[[ 30 -10 -37 -13]
 [ 17 -11 -11 -21]
 [-25  23  31   5]
 [-23  12   9  10]
 [ 12 -15  -6 -16]
 [ -5  10  -4  11]
 [ -8   1   8  -7]
 [  6 -11   9  -1]
 [  4  -5   1   8]
 [  1   3  -3  23]
 [-45  22  56  39]]
:
[[-45  22  56  39]
 [ 30 -10 -37 -13]
 [ 17 -11 -11 -21]
 [-25  23  31   5]
 [-23  12   9  10]
 [ 12 -15  -6 -16]
 [ -5  10  -4  11]
 [ -8   1   8  -7]
 [  6 -11   9  -1]
 [  4  -5   1   8]
 [  1   3  -3  23]]

[[ -1  -3   5  54  22  66 -34  63  52  -6  19 -76 -46 -23 -69 -26]
 [ 23 -20 -36 -41  13   9  16  53  77 -65 -10 -59   9 -20 -37 -70]
 [-35 -29  26 -12 -26  55 -12  73  52   2  48 -41 -46  -3 -80 -19]
 [-11  48  40  73   0  66 -40   3 -37  44  48 -24 -68 -15 -16  -4]
 [ 33 -29 -50 -60  17 -37  33  23  64 -65 -39 -24  53  -9  -5 -48]
 [  4 -63 -36 -41  13 -71  27   3  64 -40 -58   2  64  20  -5  25]]
:
[[  4 -63 -36 -41  13 -71  27   3  64 -40 -58   2  64  20  -5  25]
 [ -1  -3   5  54  22  66 -34  63  52  -6  19 -76 -46 -23 -69 -26]
 [ 23 -20 -36 -41  13   9  16  53  77 -65 -10 -59   9 -20 -37 -70]
 [-35 -29  26 -12 -26  55 -12  73  52   2  48 -41 -46  -3 -80 -19]
 [-11  48  40  73   0  66 -40   3 -37  44  48 -24 -68 -15 -16  -4]
 [ 33 -29 -50 -60  17 -37  33  23  64 -65 -39 -24  53  -9  -5 -48]]

[[-32  11  -3   1]
 [ 34  -6 -10  66]
 [ -3 -19   3  31]
 [-13   1   1  -1]
 [ -8  11   5  79]
 [ 38  -2  22  -4]
 [ 47   1   5  31]
 [-10  22  -9  20]
 [  0  -4  22  37]]
:
[[  0  -4  22  37]
 [-32  11  -3   1]
 [ 34  -6 -10  66]
 [ -3 -19   3  31]
 [-13   1   1  -1]
 [ -8  11   5  79]
 [ 38  -2  22  -4]
 [ 47   1   5  31]
 [-10  22  -9  20]]

[[ 59 -47  31  70  76  71]
 [-21 -58  -9  47  75 -58]
 [ 24  38 -70 -47 -24 -33]]
:
[[ 24  38 -70 -47 -24 -33]
 [ 59 -47  31  70  76  71]
 [-21 -58  -9  47  75 -58]]

[[ 31  44 -40 -67 -28 -32 -48  -4  62  52]
 [-58 -53  66  67 -65 -36 -39  64 -28 -48]
 [-34  32  71 -35 -61  40 -30   9   2 -63]
 [ 23  29  28  49  43 -49  19 -24 -19 -27]
 [ 71  34  31 -29  61  55  69 -58  16 -20]
 [-51 -25 -33  26 -61  49  58 -47 -61 -37]]
:
[[-51 -25 -33  26 -61  49  58 -47 -61 -37]
 [ 31  44 -40 -67 -28 -32 -48  -4  62  52]
 [-58 -53  66  67 -65 -36 -39  64 -28 -48]
 [-34  32  71 -35 -61  40 -30   9   2 -63]
 [ 23  29  28  49  43 -49  19 -24 -19 -27]
 [ 71  34  31 -29  61  55  69 -58  16 -20]]

[[-54  -1  -5  -2  -5 -75]
 [-50  -1   1  -1   1 -43]
 [ 40   4   1   2   3 -68]
 [-10   2   3   3   2   4]
 [ 35  -2  -3  -3  -2  28]
 [ -9   0   0   0   0  64]
 [-63   3   0   1   4   1]
 [ -2   1   0   2  -1  -2]
 [ -3   1  -2   0  -1 -35]
 [ -1   1   2   2   2  -9]]
:
[[ -1   1   2   2   2  -9]
 [-54  -1  -5  -2  -5 -75]
 [-50  -1   1  -1   1 -43]
 [ 40   4   1   2   3 -68]
 [-10   2   3   3   2   4]
 [ 35  -2  -3  -3  -2  28]
 [ -9   0   0   0   0  64]
 [-63   3   0   1   4   1]
 [ -2   1   0   2  -1  -2]
 [ -3   1  -2   0  -1 -35]]
